In the rows, 128 means zero.
A single turn carries every row of the set below to another of its rows. Some are shown first; where does it send the rows asked next?
dol: [106 112 118 154  95 111 138 164 130 114 136 134]
kigun: [134 100 108 133 134 124 160 153 119 124 134 151]
girif: [ 87 108 114 131 147 139 126 153 139 160 116 130]
tigal: [128 140 122 129 127 134 165 150 117 114 123 137]
barot: [103 113 101 142 129 136 168 133 138 129 129 156]
Zoda: [ 95 109  96 135 135 145 117 154 121 158 113 117]
Kaz: [136 120 116 129 140 131 167 155 121 120 129 142]
Gikor: [103  96  92 136 112 131 161 162 102 139 118 155]
Leg: [102 131 111 131 101 130 162 160  93 137 104 139]
ril: [107 113  92 150 144 128 145 165 143 123 148 147]
ven: [115 106 102 149 128 100 129 174 125 140 142 140]
Vate: [102 130  93 144 124 130 138 195 106 123 132 131]
Kuv: [101 141 102 133 122 150 171 162 109 122 115 138]
geraz: [128 141 131 135 137 112 156 164 124 146 122 123]
kinag: [120 102 121 145 125 128 169 154 143 120 135 139]
rof: [103 114 108 146  96  99 130 152 112 140 124 146]
nes: [105 162 117 144 127 125 145 164 131 120 129 124]
navi: [121 129 139 141 113 121 167 154 133 123 123 125]
nife: [ 98 121 105 130 137 148 126 150 119 160 105 111]
damo: [ 96 115 102 129 136 151 130 143 121 160 105 117]
zudad: [ 76 122 113 136 131 136 111 155 135 149 115 127]
sol: [ 88 146 107 147  97 121 139 144 121 119 124 142]
basat: [107 129 126 151  96 114 142 162 128 112 131 127]
vuvem: [117 126 106 142 108 111 125 170 109 110 137 139]
lotu: [ 94 126 102 133 135 151 121 152 121 154 108 110]
leneb: [115 130 102 133 145 143 167 183 115 130 125 132]
Muk: [ 83 103 111 134 138 135 119 150 136 160 115 133]
misim: [121 138 119 136 102 111 135 161 103 117 125 134]
fos: [ 83 124 123 129 137 143 131 143 135 157 106 127]
gadi: [114 110  96 144 113 119 132 163 116 107 142 150]
Vese: [122 102 103 132 134 126 164 180 105 149 121 140]
vike: [122 115 132 141 121 127 174 149 139 123 127 134]
gukaz: [ 76 110 110 136 131 136 114 150 134 154 114 134]
mivo: [ 85 118 118 130 147 146 131 148 141 155 112 128]
pone: [121  96  97 139 120 122 147 152 118 116 139 157]
Naku: [ 94 111  94 134 140 151 121 153 126 155 114 117]
suzo: [ 91 117  82 144 114 142 150 172 109 119 129 150]
gobeg: [ 89 123  99 133 127 150 119 148 119 151 107 115]
levur: [117  93 114 151 120 119 155 161 142 120 141 141]
girob: [ 82 127 121 134 133 133 114 157 132 155 111 121]
Kasi: [122 145 124 130 109 124 153 149 107 115 118 135]
zovek: [ 90 115  98 133 126 145 116 149 117 157 108 117]
baf: [ 84 126 125 130 133 136 124 149 131 159 105 123]
setig: [112  97 113 154 105 111 142 164 134 118 140 140]
Fiser: [112 127 110 136 113 116 144 186  93 143 115 129]
nibi: [115 136 136 146 105 117 153 161 130 117 125 122]
tedi: [121 116 123 132 125 117 171 137 123 151 114 145]
Zufer: [ 93 112  96 132 138 155 128 145 124 154 109 120]

gadi -> Kaz
setig -> vike
Now find these:
nes -> ven
Vate -> Vese
baf -> gukaz
damo -> gobeg

